One turn moves each row of this set onto another row. After a few examples, where does it send each row asked below?
z141: 9  0  -12  4  -7  -1  -4  0  -6  7  3  9  -5  4  -11  -3  -4  10  -4  16  14  4  -5  -2  -4  -2  3  2  -5  -15  -5
z77: -9  6  2  1  4  -7  -1  -1  2  -1  3  -6  -1  -6  -3  -23  -6  -8  1  3  17  4  -1  -12  -3  -1  -1  -4  2  -4  -1
z198: 14  9  -12  6  -1  4  -1  9  0  -1  -10  -5  7  16  -9  7  10  -1  -10  -6  13  1  2  0  -11  9  5  5  -2  -3  -16
z245: -11  3  -1  -3  -5  1  -4  -4  5  12  1  -5  1  3  -4  -15  6  -11  -1  -1  23  9  11  -6  3  -3  -2  -1  -3  2  -1
z927: 4  -1  -4  -2  13  -9  0  0  6  7  -3  -11  -3  2  10  -4  -13  -7  8  3  3  3  5  4  0  6  -6  5  9  -8  -12
z496: -7  6  4  1  3  3  -3  -2  -2  2  -1  -2  6  5  -1  -18  11  -13  0  -1  29  4  10  -2  0  -6  0  -1  0  3  -4
z487: -9  3  -3  1  10  -9  2  -3  7  0  3  -8  0  -6  6  -18  0  -7  9  8  15  12  6  -2  4  0  -3  5  4  1  -3
z481: -12  1  -3  -1  3  7  1  2  1  -6  0  -3  -6  19  -6  -1  18  17  -1  9  0  5  3  2  0  4  2  12  1  -4  3
z810: 3  6  0  -3  -4  -5  -9  5  1  11  -11  5  8  5  1  -11  18  -13  1  -3  9  1  -4  -10  -9  1  0  4  4  -3  1
z890: 3  1  -1  6  12  -3  -9  9  -3  -8  -1  -6  -4  14  11  2  -7  -8  -1  8  17  9  -2  -1  -6  5  -6  8  13  -7  -13
z937: 13  -7  -6  5  7  -2  2  4  -6  -9  -1  2  -10  -4  5  -1  4  -2  3  20  12  5  6  10  -7  -5  -2  6  -8  -10  -8
z173: 0  1  -9  0  -1  -6  -3  7  3  7  -1  -1  -1  7  4  -15  22  -9  -2  -5  6  9  -2  -10  -10  3  1  5  0  2  4
z965: 5  5  0  6  6  -7  2  9  -6  -4  0  -8  0  14  -2  -6  -6  7  -3  -3  26  6  -1  -10  -3  10  1  -4  12  -13  -8
z506: -5  -2  -8  -1  6  -2  2  -6  3  0  2  1  12  8  -6  7  -1  6  7  -8  -3  5  -10  -1  8  0  0  -9  1  5  6
z948: -4  -7  6  1  4  1  6  -2  1  -17  -13  3  8  12  0  16  3  -8  3  -5  13  2  -1  2  1  6  -2  -8  -3  1  -5
z553: 1  16  3  3  -1  -3  -5  9  2  12  1  5  -1  -1  -6  8  6  17  -5  14  9  10  -1  8  9  4  2  4  7  -3  -10
z885: -5  -5  9  -6  -5  6  4  -3  6  -2  -12  -3  -8  0  -8  1  6  10  -1  0  2  -4  15  1  -6  7  -1  7  -11  -7  -1
z247: -9  3  7  -3  3  -1  -2  9  -2  1  4  1  -20  1  -1  7  10  -2  6  -6  8  3  0  22  0  1  -1  0  2  -4  9
z44: -7  -9  -8  2  9  -1  6  -8  3  -13  -2  2  3  13  2  8  1  -6  3  -8  -1  5  -8  9  4  4  -1  -3  -6  8  -5
z439: 14  10  -10  2  -6  0  -1  8  0  4  -10  -11  3  -1  -13  3  3  -3  -8  -10  2  -3  0  -5  -12  2  4  -3  -4  -6  -9
z661: 4  2  -7  0  -1  -9  1  2  -1  3  -13  1  2  4  8  -17  23  -11  2  -8  13  4  -3  1  -3  1  1  7  1  3  -4
z263: -12  3  1  0  5  0  1  -1  3  1  5  -6  2  11  -2  -16  13  -21  -1  5  19  8  9  0  1  -2  0  3  -1  -1  -2
z54: -3  4  0  0  16  -1  6  -6  4  -3  -13  -2  5  11  -8  7  0  6  -3  7  -6  -9  -4  12  -3  8  6  3  -3  -12  -10
z883: 2  2  0  1  1  -3  -2  10  -2  -1  1  -1  6  8  -1  19  -9  3  -5  -15  17  2  6  13  -5  7  -2  -10  -5  -4  3
z353: -9  5  6  -5  1  2  -3  4  1  8  0  6  -19  5  -7  3  3  1  3  -9  8  -8  -1  18  -5  4  -1  -10  1  -5  6
z791: -2  6  -4  2  7  1  0  3  -3  -7  -19  -9  0  0  -3  14  4  24  -2  2  9  4  1  1  1  0  1  -7  2  -4  0
z573: -9  5  -2  3  6  -4  -5  -5  5  -2  -4  1  3  7  7  -14  -1  -10  4  11  27  11  2  0  4  3  -4  10  6  1  -12
z392: -4  3  3  2  2  7  2  -6  -8  -12  -11  5  -3  8  -9  -10  11  14  -4  -5  9  -9  -2  10  -1  -1  5  10  -6  -2  -9
z219: -4  2  -10  1  6  -7  2  8  -1  -1  9  -5  2  15  2  15  -5  -4  -3  -9  0  4  -3  22  1  5  -1  -4  0  -5  2
z922: -4  -3  6  1  -1  1  0  1  -1  -7  -3  4  13  5  -9  17  -1  1  2  -8  10  9  -5  -10  2  2  -1  -8  -3  0  7
z391: -1  6  -6  -2  -1  -6  -5  8  -3  6  1  -4  6  7  -1  17  -10  4  -2  -12  5  1  -3  15  2  0  -3  -11  2  -5  5
z837: -13  6  -2  -3  -2  -1  -5  -6  2  9  0  -6  2  5  -2  -18  7  -19  1  3  15  5  3  1  6  -8  -1  1  3  -1  -3
z105: 8  1  -3  3  4  -11  1  0  -3  6  3  -8  -1  -5  -3  -12  -17  3  0  -12  12  5  -3  -4  0  5  1  4  1  -10  -9
z91: 13  10  -15  5  6  1  -2  10  0  -2  -7  -10  8  11  1  10  16  -5  -1  2  3  7  1  9  -4  2  2  13  3  0  -13
z157: 3  -2  0  -2  -8  -7  -1  3  6  8  -11  4  3  6  3  -7  19  -15  -1  -5  15  9  4  -6  -7  9  0  13  -4  -2  -3
z860: -2  12  -3  5  4  -1  0  4  3  7  7  7  -11  10  -10  -4  2  9  -13  10  0  -1  -7  12  -1  9  6  1  0  -3  -17
z986: -6  7  9  -2  6  0  0  7  -2  4  2  7  -9  10  -3  10  14  5  8  -5  19  2  1  24  4  6  1  3  4  -5  4
z940: -11  6  3  2  0  -4  -2  -2  5  -1  -3  1  1  10  -4  -16  -5  -9  -3  8  27  5  1  -11  -4  8  -1  -1  3  -7  -9
z526: -5  3  -8  3  1  -3  1  -5  -2  -2  -7  -4  -1  2  -9  13  -3  16  -8  0  0  11  -9  8  6  4  7  13  -8  -9  -4
z483: 2  8  7  4  8  -2  7  8  1  -6  -3  0  -17  -4  -3  -4  4  1  -11  7  2  -6  4  13  -8  8  3  -8  -4  -2  -17
z535: 2  3  0  3  11  -4  3  9  -5  -9  1  -1  6  15  3  14  -2  -3  -3  -11  13  -3  2  23  -3  6  -1  -7  -2  -5  -3
z457: -7  5  8  -5  -2  8  -12  0  -5  -3  -12  0  -2  -1  -2  3  9  9  4  8  -4  -3  -1  4  0  -11  -3  11  4  -4  3
z999: 13  8  -13  1  2  -3  0  10  2  3  -5  -18  3  -5  -3  7  10  -7  0  -2  -9  6  2  3  -6  -2  2  5  -1  -3  -6
z232: -7  5  7  -1  2  4  -6  3  0  10  4  14  -12  12  -10  6  4  5  1  -10  18  -2  -1  18  -3  9  1  2  -2  -3  2
z612: 4  9  13  3  1  -2  1  14  0  -3  -5  -2  -11  -15  0  9  7  8  -5  10  11  8  9  9  0  3  0  -1  0  -2  -10
z100: 12  0  -6  2  0  -1  0  5  -3  1  -8  5  -1  5  -1  4  7  11  5  22  24  4  8  2  -1  0  -2  -1  2  -14  -8
z119: -1  -1  4  6  17  8  -4  4  -2  -14  -9  -3  -4  2  -2  14  -1  7  -10  4  3  1  2  3  -16  4  2  3  -10  -3  -3
z343: 9  -2  -13  0  4  -6  8  -2  -2  3  0  0  -9  2  -5  -11  1  3  3  18  1  -6  0  6  -4  -2  2  -7  -4  -16  -7

z940 -> z77
z483 -> z612
z91 -> z198
Where do these go?
z100 -> z141
z890 -> z965
z219 -> z535
z922 -> z506
z791 -> z526
z247 -> z986
z457 -> z481
z263 -> z496
z157 -> z810

